(in the rows, 128 means zero)
Each named move below is a turn or a mirror, shown by a few rows before and after it. Which moves, in which order, take the first row of each later pair to the second? The first pair is answered.
move Dab:
[118 170 114 102 122 144 121 103  74 144 148 141 170 112 109 147 102 118
 178 114 121 109 158 130 120 121 122 151 117  96  97 130 167] -> [111 171 103  90 134 127 138 108  64 153 156 116 177 110 101 150 100 126
 142 110 120 126 172 125 120 129 115 124 120 116 105 136 146]
[109 185  85  89 146 132 119 155 128 169 141 103 133 166 102 169  98 142
 139  82 105 130 160 134 129 170  91 134 142 142 105 119 129] -> [116 183  96 104 131 156  99 155 145 157 130 137 124 169 111 166 101 135
 181  90 109 111 140 135 126 158  98 173 137 116  92 112 159]
[118 142 129 120 125 115 154 131 121 131 132 137 139 130 118 137 131 131
 125 126 137 122 154 134 120 141 115  89 143 136 127 130 132] -> [124 141 138 133 112 129 139 126 132 119 121 159 131 131 126 134 132 123
 158 131 139 107 141 135 116 131 119 117 141 117 119 126 154]
move Gop:
[126 145 113  99 152  87 180 114 108 136 175 139 143  86 134 131 145 122
 120 131 134 137 129 125 121  90 103 147 145 112 134  93 113] -> [128 134  99 104 156  85 164 128 115 160 184 142 138 105 127 153 127 128
 128 142 121 132 119 126 120 118  85 130 151 123 115  81 120]
[151 176 170 144 134 155 126 119 120 120  96 168 135  86 150 112 119 108
 205 127 151  76 107 115  95 114 137 136 142  76 133 125 154] -> [148 157 159 148 144 152 117 128 115 136 109 171 133  98 144 122 108 105
 217 144 139  70 111 110  85 136 119 114 144  85 108 116 164]
[150 130 175 141 116 135  67 119 163 120  59  99 131 113 169 104 138 138
  93 148 121 142  90  90 158 111 183 194  98 119 131 102  98] -> [143  74 161 143 137 124  70 109 122 113  91 110 128  94 149  71 126 113
 122 196  98 148 144  75 129 115 166 137  86 136  65 100 130]
[141 136 141 131 119 146 130 151 143 134  95 133  93 155 137 146 110 149
 119 124 136 125  90 152 145 137 131 147 138 118 143 128 112] -> [130 117 150 123 124 143 156 120 104  94 106 134  99 107 131  87 129 128
 125 139 136 139 141 138 132  96 146 132 121 112 124 143 119]
move luzi:
[145 166 157  97  99 137 132  94 167  84  83 127 123  90 162  92 150 145
  97  80 176 116  96 130 152  97 165 181 109 114 206 132  97] -> [161 144 122 115 112 109 110 143 210 145  95 122 106 156 154 157 124 163
  80 105 156 102  52 140 151 187 123 127 130 157 190 100  81]
[128 127 147 160 102 130 111 127  94 131 129 142 146 141 119 112 151 118
 112 134 139 126 100 123 130 104 122 125 106 115 135 138 135] -> [132 121 141 163 108 121 106 139 105 145 131 142 144 151 116 126 147 124
 112 141 135 122  95 124 127 124 109 107 113 128 131 132 133]
[151 112 146 150 106  59 162 148 149 107 126 195 117  92 128 110 165 139
 119 148 146 113 178 132 105 115 130 101 170 143 131 137 153] -> [141 112 156 151  94 141  97 123 169 118 108 153  96 128 140  96 142 126
 131 119 115 151  97 134 112  83 167 212 129  94 113 118 151]
move Sanup:
[ 96 137 121 102 138 145 135 111  75 145 143 122 150 103 100 103  96 128
 153 142 131 150 151 127 119 105 121 113  93 135 112 151 148] -> [105 135 131 112 134 100 168 127 105 121 133 132 140  84 114 104 129 136
 113 153 156 147 158 123 121 112 127  82 115 154 152 160 122]
[130 135 148 122 119 126 148 101 121 105 130 146 137  85 135 103 150 121
 134 107 137 142 149 112 125  83 155 159 112 109 159 150 160] -> [129 138 145 118 119 128 148 100 124 105 127 139 137  89 137 103 150 123
 128 102 136 144 139 113 126  79 160 165 113 107 164 150 152]
[103 122 148 145 180 148 148 130  73 137 177 133 133 115  86 130  70 113
 138 128  93 114 193 100 148 148  89 101  99 125  96 124 186] -> [118 128 165 155 173  91 188 153 128 105 152 130 118  98 114 129 116 127
  56 126 132 124 177  96 165 158 104  67 132 151 172 142 129]
Then:
Between the rows of a pair lie two moves.
[113  95 142 122 122 125 121 126 152 121 128 112 104 102 117 156 129 149
 143 154  70 142 118 115 145 142 130  97 113 114 102 102 134] -> [113 123 147 117 116 127 124 126 168 119 115 101 108 106 125 169 137 160
 114 127  83 142  99 123 159 137 142 122 118 108 141 109 112] -> Gop, Dab
[129  99 126 136 127 141 114 107 141 115 127 123 100 119 141 106 139 111
 105 127 113 151 112 108 127 110 160 135 119 130 118 131 124] -> [120  94 114 125 137 129 123 107 121 123 141 113 109 114 129 109 134 111
 105 133 109 154 138 107 121 118 148 108 119 139 109 131 127] -> Sanup, Dab
[122 132 143 139 145 127 143 146 121 127 121 110 125 120 105 119 128 127
  88  94 123 130 123 135 127 105 126 118 143 114 137 140 101] -> [137 118 138 158 139 124 126 166 146 135 116 141 119 141 110 139 130 130
 115 112 123 104 108 137 125 130 110 114 153 120 125 125 120] -> Dab, luzi
[149 127 152 184  96 101  72 140 156 152  68 162 116 160 145 111 126 131
 124 146 107 110  92 108 146 175 165 136 137 143 138  94 170] -> [130 129 131 156 124  72 100 140 123 176  89 113 137 161 122 117 113 142
  70 138  98 143 123 104 144 194 155  80 138 177 144 101 133] -> Sanup, Dab
[126 139 124 131 134 105 151 131 150 122 125  86 117 138 133 125 146 152
  54 113 137 166 109 126 133 151 141 106 135 153 174 132  74] -> [114 136  97 119 148 110 154 127  86 152 160 105 149 133 100 141 114 146
 121 130 118 136 175 123 111 165 100  65 130 157 110 127 127] -> Sanup, luzi
[147  81 130 146 122 136 123 129 167 107 118 164  87 144 141 115 140 109
 124 174 125 130 100 134 105 146 142 139 131 146 100 111 143] -> [145  92 134 141 128 108 156 130 152  91 121 174 100 118 142 107 159 114
 111 173 144 124 139 129 104 139 138 109 145 157 118 123 137] -> Sanup, luzi
[113 138 152 125 125 160 113 110 142 112 117  96 155 127 125  95 142 157
  88 117 109 140 129 166 133 120 153 170  89 102 146 143  99] -> [117 127 130 134 134 158  90 136 156 152 127 102 151 167 119 133 117 161
  99 129  94 126 103 173 132 166 126 151  96 118 125 125 105] -> Gop, Gop
[130  89 163 169 120 174  80 105 169 116  80 140  96 132 149 103 162 100
 168 134 118 128  81 137 146 110 134 168 114 102  82 121 165] -> [138 103 146 165 133 123 104 141 205 146  75 110  92 158 150 148 164 131
  86 125 130 136  59 141 159 167 119 115 143 146 131 119 104] -> luzi, Sanup
[125 128 125 125 117 139 125 118 113 117 121 118 111 134 117 122 127 113
 128 111 126 147 137 132 137 121 149 155 118 113 138 128 113] -> [127 121 110 130 124 127 120 135 118 143 134 120 110 156 111 148 113 119
 131 122 121 136 134 132 134 155 127 122 128 132 126 118 117] -> luzi, Sanup
[111 146 115 145 110  95 180 162 128 124 166 141 159 111 129 143 122 155
 104 131 131 109 161 102 123 139 110  71 166 153 145 141 140] -> [101 173 139 135  92 164 146 128 136 107 141 116 149 112 140 116 121 145
 109  90 128 136 110 109 137  80 155 184 130 104 163 143 139] -> Gop, luzi
[137  86 113 165 156 103 107 132 162 107 136 117 107 136 163  68 151  89
 109 182 100 122 113 113 144 163 123  96 149 154 100  97 122] -> [134 114 125 155 146 129  99 119 172 103 118  88 106 143 170  66 152  95
  79 143 100 144  81 122 158 138 153 154 137 133 133 101  99] -> Sanup, Gop
[137 132 158 166 116 126 129 153 135 126 124 138 131 118 107 131 119 152
 119 101 150 108 134 127 117 111 102 122 147 115 175 159  85] -> [129  98 154 170 125 141 120 133 105 118 138 133 123 102  97  96 112 133
 142 125 128 122 158 114 102  93 104 114 125 111 133 159 104] -> luzi, Gop
[133 125 121 133 130 106 143 150 140 109 134 149 126 128 142 120 148 133
 119 136 156 125 134 125 123 130 112  95 144 131 138 124 119] -> [125 124 125 126 123 153 120 126 125 100 132 145 125 125 142  99 138 116
 148 127 144 132 124 127 117 101 129 144 121 103 116 121 137] -> luzi, Sanup
[144 122 139 144  98 130 116 116 141 125 123 156  92 119 137 117 135 117
 126 148 131 105 108 128 132 121 133 144 139 106 117 125 143] -> [142 122 141 141  98 121 126 113 133 119 123 161  95 111 137 115 139 115
 128 149 138 103 121 128 131 115 132 138 140 108 124 129 144] -> luzi, luzi
[ 72 199  93 113 153 135 145 121 105 152 111 110 128 163  81 128 101 133
  73 117 158 171 150 182 133 143 109 121 114 105 134 151 120] -> [ 71 186  86 115 158 132 142 121  99 160 118 114 128 170  75 131  95 131
  84 129 148 170 158 179 127 154 101 105 115 113 115 146 130] -> Gop, Gop
[120 130 131 124 133 114 147 131 133 135 126 109 120 122 132 114 144 149
  73 136 148 137 118 119 141 130 149 119 141 135 165 137 110] -> [109 125 124 116 133 164 108 110  99 149 140 107 129 134 119 106 111 137
 134 134 121 132 120 119 130 114 148 155 116 106 110 128 150] -> luzi, Sanup
[152 148 136 131 129 140 143 141 129 129  97 155 122  89 128 131 123 133
 126 127 134 118 141 119 124 127 130 135 135 106 154 124 125] -> [148 149 132 127 130 157 132 137 118 136 102 151 128  95 123 131 112 130
 140 124 122 118 138 121 121 122 129 149 125 100 138 119 136] -> Sanup, Sanup
[116 132 115  97 121 171 127  79  83 161 106 103 148 125  91  81 123  75
 141 105  84 175 155  79 118 107 134 165 104  98  59 146 135] -> [128 148  97 101 127  96 178 123  89 177 115 145 170 120  87 138 133  98
 133 120 118 125 203  82 119 163  82  70 157 142  83 150 129] -> Gop, luzi
[123 120 139 143 116 154  88 149 197 158  98  99 101 164 117 131 110 139
  58 110  94 171  53 129 121 163 157 169 108 127 135 106  86] -> [128 121 131 139 130  64 173 165 160 137 121 152 135 104 109 142 143 149
  59 142 131 131 165 121 110 182 113  44 155 171 155 132  95] -> luzi, Gop
[113 125 107 102 131 128 129 106  81 146 167 130 130 115 120 136 122 124
 155 144 110 133 173 146 117 123 100  94 122 120  93 151 138] -> [117 124  97 106 134 128 116 115  93 162 169 125 124 138 119 147 112 128
 152 147 102 132 152 149 116 142  97  95 124 126  88 141 137] -> luzi, luzi
[126 139 126 127 126 132 128 130 133 129 117 139 120 127 136 126 129 123
 152 121 139 108 119 141 131 125 132 150 130 110 131 130 142] -> [114 143 114 111 142 127 134 127 113 150 130 107 131 133 121 132 118 130
 123 110 129 130 129 140 131 134 128 133 125 122 130 129 123] -> Dab, Sanup
[126 135 149 125 113 160 116 105 146 102 109  99 115 119 141  95 134 117
 115 103 122 162 109 123 134  93 159 182 109 100 148 130 112] -> [136 135 149 127 121 105 152 128 158  95 109 108 116 104 145 107 157 129
  73 112 143 155 131 117 137 113 147 121 138 133 178 142  86] -> luzi, Gop
[115 108 130 117 167 164 127 122 111 139 150  87 138 126 120 129  95 136
 122 123 128 133 153 170 155 124  98 147 134 121 108 128 132] -> [122 130 131 116 164 155 134 131 129 142 141  92 142 130 125 146 101 150
 105 109 143 124 143 177 166 133  98 150 148 125 136 130 120] -> luzi, Gop
[130 149  94 129 136 178 140 140  94 116 152 135 149 168 103 165 122 109
 170 124 107 119 124 115 126 142 131  56 118 112 113 117 154] -> [136 187 103 123 124 164 153 151 117 110 131 135 154 164 120 185 140 129
 139  95 135 111 107 122 143 138 138  76 134 106 167 125 131] -> Gop, luzi
